Turns, then the turns between two rows, first turn first; the first pair answered:
L (before |-> after):
[-19 -15   0  -3 -19 -10  15 -15  17   5  -4 -17] |-> [-24  -1  -8   1 -11  10   2 -14  23   7  -5 -19]
[-10  14  11  19   2  27 -20  -7  10   1 -10 -40] |-> [  4 -17  38  20  -3  -4  26  -2  -1  12  -4 -28]
[-37   6   3  18  51  39 -34 -10  10   4 -22 -26] |-> [ -7 -53  43   6  24 -35  38   0 -15   6 -12  -6]
[ 31  22  -4 -17  18 -29  33  12  -3  -7  22  30] |-> [ 18  46 -28 -25  10 -14  -7   3   3 -25  17  19]
Q (before |-> after):
[ -7  -7  16 -15  28  15 -51 -14  -7   6  -9  11] |-> [ 16   4 -13 -44 -12 -31 -14  10  -1 -17  15  22]
[ -4 -21   3  13 -15  -1  21  -1   6   9  -5 -18] |-> [-12 -22  11  13  -7   1 -10 -18  -4   4 -12 -16]
[  4   5 -29 -53  30 -29 -18   5 -38 -24  12  31] |-> [ 16  -1 -34 -25  35 -10  58  37  -6   9  24  26]
C (before |-> after):
[ 12  -3 -23  16 -30   1  30  11   1   6  11 -19] |-> [  3   1 -19  29 -16  27  12   3   6  15   3 -26]
[  2  -7 -21  -8 -50 -16  20  -1  29   6   7   6] |-> [-13  -6 -20  14 -42  17   4  -8  40  17  -6 -12]
[  3 -14  -6 -22 -24 -53  23   3  -1 -14  18   3] |-> [-13 -31  -9   3 -40 -24  21  -5  17   1   5 -31]
K (before |-> after):
[ 20   4 -29 -21 -53 -51  56  24  20 -22  29  10] |-> [-26  12 -52  -4 -62   9 -38 -13  30 -30  -2 -43]
[14  8 -2 -5  8  1 50 12 -1 19 14 -3] |-> [  0  39 -32 -28  -3   6  -9  -2  -5 -11  11  -8]
[  1 -15  38   2 -28 -31 -36 -26 -23 -20 -23 -15] |-> [  8 -30  55  14 -21 -32  -5 -19 -21  -3 -25 -13]
A (before |-> after):
[-26 -23  12  19  -5 -23 -20 -30  -9   3  -3  -7] |-> [ -2 -12   6  12   3 -38  35   0   0  10  19  16]
[  4 -44  31   0  12 -20 -16 -14 -18  -4  -3  19] |-> [ 15 -31  30   4  29 -13  16   6  -8   9   8  30]
[  4  22 -13   4  -1  18  15   6  22   5   4  -3] |-> [ -8   7 -11  -2 -20  10 -19 -12  12 -12  -7 -16]
Pairs:
Between the rows of a pair lie 2 to 3 turns.
[-13 -45  40  20  -8   0  11 -16  15   2 -16 -30] |-> [-16   3  34  16  44  29 -35 -19   8  -3 -12  -4]
L then L then C
[  9 -24   9  12  -3   1  36  22   7  22   2 -10] |-> [11  4 19  8 40  9  9 17 -4 21  4 18]
C then C then C
[-33 -15  10  -9 -16   3  -3  -9   2 -17   1 -11] |-> [-35   8   0 -13  -1  16 -16  -7   5 -18   2  -3]
K then L then C
[ 16  51 -15 -11  50  16  20  27  28   8  27  43] |-> [ -8  41 -42 -42 -22 -11 -49  -6  13 -44  10   6]
C then A then Q
[  3  17   3 -40   8 -29 -44 -11 -29 -32   3  25] |-> [ 16 -17   2   5 -20 -13  69  28  18  15  11  -4]
C then Q
[ -2 -26  23  -7 -12 -21 -15 -25 -21   2 -10  -8] |-> [ -2 -23  21 -13 -12 -25 -16 -23 -23  -1  -8  -4]
K then K
[ -4 -20  -4  26  -8  23  25   5  13  12  -5 -16] |-> [ -6 -27  -1  -5 -27 -14 -17 -15 -14 -18  -9 -11]
C then A
[ -6   5  -9 -31 -35 -26 -13  -1 -11 -21  -5   3] |-> [-16   8  11  15  20  39  -9  -1   7  23 -18  -1]
C then A then Q
[ -7  -1  21  16  46  38 -15  -5  -4   6 -13  -2] |-> [ 22 -14  28 -12  20 -25  31  10 -21  -8   6  22]
Q then K then K
[ -8 -21  17   0 -14  13 -27  -7  -9  -6  -4 -27] |-> [ -4  -4  15  16  15  37   0  11   6  14   3 -17]
A then A
[ 14   3   9 -47  37 -37  17   6 -22 -21  -9  42] |-> [ 13 -23   9 -19  17 -20  75  23  10   8 -10  13]
Q then C
[-27  -7  22  16  -5 -39   9  22 -42  -2 -17  14] |-> [-27  48 -17  10   6 -12   0  40 -18  -9  -1  22]
L then A then L
[ -2  16 -24   2  -2  18  29  14  26   5  18  -7] |-> [  0 -21   4  10  -5   3  45   7  13  14  10  -9]
A then K
[ -9   0 -27  12 -14  48 -34  -8  14  15 -23 -29] |-> [  7   8 -53  -6 -46  18   7  15  24   1  -3 -22]
Q then Q
[26  5  9  8 18  8  2 -7 17  8  6 13] |-> [ 23  -7  18   9  15   8  -6 -16  13   8  -1   8]
C then C then Q
[ 24  35   4   2  13 -18 -20   1 -21 -35  20   7] |-> [  9  -2  36  40  29  13 -14 -12 -20  -4   0 -13]
L then A then K
[ 18 -45  14  -4 -16 -72   0   0  -7 -26 -23  19] |-> [ 13 -45  -1  -2 -35 -65  -6  -2   3 -32 -27   3]
C then K
[-13  20 -21  -3  33 -63 -21 -26 -20 -20 -17  51] |-> [ -7 -16 -16  40  10 -45  73   0  18  23 -17  20]
C then Q
[ 12  22  13 -31  63 -18 -24 -12 -30 -34  -7  46] |-> [-28 -17  -5  -7   2  15 -62 -43  -9 -36 -40 -31]
C then K
[ 18  20 -24  22 -18 -12   8   7  28   9   9  -9] |-> [ 14  36 -24  20   2   2 -16   1  23   9   7  -3]
K then C then C
[ 19   9  28 -13  24 -14  -2   0 -22  -2  -3  20] |-> [  4 -15  28 -10  -7 -14 -23 -17 -22  -8 -17  -7]
C then A then A
[  2  44 -31 -12  -7  11  19  19  34 -15  22  13] |-> [-20   8 -27 -15 -47   3 -19 -12  23 -30   0 -22]
K then A
[ 10 -52  33  11  -3 -20  27  -3 -14  14  -6 -13] |-> [-16 -36  13  10 -12   7 -38 -24 -13  -3 -23 -37]
K then K
[ 15 -69  19  34 -15   4  45 -10   7  34   6 -27] |-> [ -4 -70  25  12 -18 -10 -37 -45 -26   2 -11 -30]
A then Q
[-21 -25  19  48  11  16   4 -16  14  38  -9 -48] |-> [ -3 -22   0 -10 -43 -63  -5 -13 -12 -16   8 -30]
A then K
[-12 -26  21   0   6  -8 -37 -40  -6  -9 -21  -5] |-> [ 12 -32  11   4 -18 -28  47  -3  18   4   1  -4]
A then C
[ 18  31 -29   0  26   8  52  24  28  23  19  17] |-> [ 16   3 -31 -41 -34 -54  23   0   1 -18  16   8]
A then A
[  2 -12  -1 -33 -15 -10 -46  -2 -22   0  13  -1] |-> [ 18 -33  24 -17  -1 -17   6  11 -22  26  20   9]
L then L then Q
[  6  28  14  57  53  53  18  11  21  38  -3 -24] |-> [ 16  -5  26 -22  -9 -66 -39 -25 -51 -38  -1   1]
Q then L then L
[ -7 -18  28 -16   2 -14 -12 -15 -14  -5  16  25] |-> [ -5  -1   8 -27 -10 -19 -15  -9  -7 -19  22  25]
A then L
[ 10   5 -21  35  11  29  63  23  41  41   6 -11] |-> [ 20 -18 -25 -10 -51 -47  63  15  17   2  13  -9]
A then A
[-14  19  -9   3  -8  30 -31   7   8  -2 -21   6] |-> [ -6 -18  31   7   5  10 -19  -3 -14   8 -27  17]
L then A then C
[ 11  18  -5 -17  41  19  -3  16   8  10  19  26] |-> [ 13  23 -24 -38   9  -6  -7  18   8 -13  24  22]
C then L
[ -7 -31  22  33   2  21   6  -3  21  14  -5 -22] |-> [  7 -18  -6 -11 -37 -30   4   3   9 -28  13  -7]
Q then Q
[15 -3  9 14  9 16 51 27 19 27 12  6] |-> [ 26  16  -8 -27  -5 -28  27  26  -1 -12  25  28]
K then L then L
[  4  38 -11  11  33  30   1  12  13   9   3   5] |-> [ 22   4  23  -1  33 -12  28  10 -10  10   7  25]
Q then L
[ -7  -5  -2 -16  15 -15 -21 -10 -22  -3   2  27] |-> [-18 -28   5   4   5   1 -24 -18 -15   8 -12   3]
Q then Q then A
[  3 -30  27   8  14 -19  20  -8 -13  16   1  14] |-> [ -3 -13  12 -15   8 -24 -27 -22 -25  -9   0  16]
Q then K
[-17  -6   8   2  15   4 -73 -32 -36 -33  -7   8] |-> [-11  -7  27  12  45   6 -55 -24 -40 -18  -3  26]
L then K then K
[  0 -20   9 -14   6  -6 -49 -12 -25  -7 -11  -7] |-> [  2 -48  20   2  -8 -10 -18  -8 -18   6 -14 -20]
C then C then K
[-12 -16   6  13  -5  15  -7  -9  13   4 -13 -21] |-> [  8  -8  -2  -9 -15 -22  24   9   9  -7   6   1]
A then C then K
[ 18  -5  -9 -16  -5 -31  16   2 -14 -20  13  20] |-> [ 20  14 -13  -1  22  -5  26  15  -3  -3  16  28]
L then K then K
[-10 -13  -2  -5   8  -9 -23 -13 -14  -5  -2   3] |-> [-15 -10 -18  -1 -11   0 -17  -7   0  -6  -1 -13]
Q then K
[ -9 -35  42  14  -1  -8 -55 -35 -34  10 -30 -21] |-> [ 15 -55  51   6 -14 -47   4 -18 -37  12 -14  -5]
K then C then Q
[-27  12  18  63  37  46 -24 -18 -11  18 -15  -5] |-> [13 28  7 45 32  5 63 24 -3 21 22 34]
A then A
[ 13  55 -19  18  50  47  18  28  28  14  17  16] |-> [ -2 -22  54  27  59  24 -34 -27 -24  17 -19   9]
Q then L then A
[-12  15 -48  13 -37  29   7   7  35  -1   2 -34] |-> [-21  -8   2  38  18  53 -15 -15  14  24 -16 -25]
K then Q
[  2  -1 -22   5 -22   4 -12 -31  24 -25 -17  -5] |-> [  5 -14  -1  30   4  23  14 -26  29   2 -19  -2]
K then C
[-16 -19   2  11 -18   9 -37 -28   2  -8  -8 -22] |-> [  0 -17 -11  20 -32   7  26   2  26   6   8 -24]
Q then Q
[-15  -5  26  -8  25  -9 -44 -22 -32 -15 -10  20] |-> [ -5 -40  10  12 -39 -16  43   6   6   4  -5 -19]
A then C then C
[ 21  40  -3   9  24  33 -16  13  25 -23  15   5] |-> [ 31  30  11  11  35  22   8  21  20 -15  20  16]
K then C
[-20 -11 -13 -18 -23   5 -25  13  -1 -31  -3  -8] |-> [-13 -16  18  13  29  31   5  22   2   5  -5   9]
C then C then L
[ -8   3  24 -16  35  -7 -31 -20  -5  -7 -17  20] |-> [ 12  -3  13 -19  11 -33  38   9  11   0   2  26]
C then Q
[-11 -84  31  35 -49  -4  31  -9   1  24 -28 -42] |-> [-19 -57  64  36  36  24 -38 -34 -31  28 -37  -3]
K then Q then Q
[ -3   0 -35 -20 -31  -2  18   5  26 -18  -9 -16] |-> [-16   8  -7   3  28  38 -22 -11  12   2 -25  -5]
K then Q then C
[ 0 13 10 23 50 36  8  7 14 26  3 13] |-> [ 23  19  -3  -9  21 -14  42  27   8   6  23  33]
Q then A then Q
[ 28  41  -1  -3  35 -18  35  19  -6  13  36  35] |-> [ 23   0  36  20  42 -12  40   6 -14  36  18  21]
K then L
[  9  41 -15   0  32  21   2  15  10   1   9  29] |-> [ 21  21   4  -8  26 -16  26  16  -6   0  15  41]
Q then Q then L
[  2 -53  22  -3   0 -30   2  -8 -23  -8 -11  18] |-> [-17  -8 -29 -10 -14   6 -50  -8  -1 -30 -13  -2]
Q then L
[ -9 -29  38  24   8  15  25 -12  -5  31  -8  -2] |-> [-27   4   6   0  -6  23 -47 -29  -8  -4 -13 -11]
K then K
[12  0  2 -1 22 26 -8 -1 13 24 -3  0] |-> [  7  -5   2 -15  13  10 -35 -14  -1   9  -7   1]
K then A
[ -6 -59  11   4 -33 -11  -3 -37  -6 -12 -22 -43] |-> [ -3 -60  11  12 -34  -7  18 -30   4  -2 -19 -45]
K then C
[  5 -13  -6 -10 -12 -19   3  -2  -7  -4   3 -11] |-> [  9  -7  -4  -1   2 -11  20   7  -1   7   9  -3]
C then L then K
[ 36   8   9  -2  18 -22  80  32  -3  19  23  33] |-> [ 16  71 -51 -36   2  -4 -13  18   2 -29  21  25]
K then A
[ -9 -10   3  30   2  34   8  -4  22  18 -14 -35] |-> [ 14  18 -25 -25 -27 -28  13  14   9 -26  13  -1]
Q then C then Q
[ -7 -12  -9  -2 -17  -5 -39 -15 -19  -2  -9 -21] |-> [  7  24  -5   3  36  13 -21   5 -14  16   5  14]
A then A then C
[  7  13 -28 -14 -33 -19  28  22  20 -16  14   2] |-> [  3 -17   5  21 -14   5  51  18  21  17   1  -6]
C then C then L
[ 32  -4 -31 -44 -27 -44  25  20  -2 -25  37  31] |-> [ 23  -2 -51 -30 -47 -24  37  26  21 -16  36   5]
K then A
[-11 -10  -9  -5 -28  26  20  -1  24  -5  -3 -50] |-> [-13   2   0   8   5  46  14   0  26  10  -6 -40]
K then A
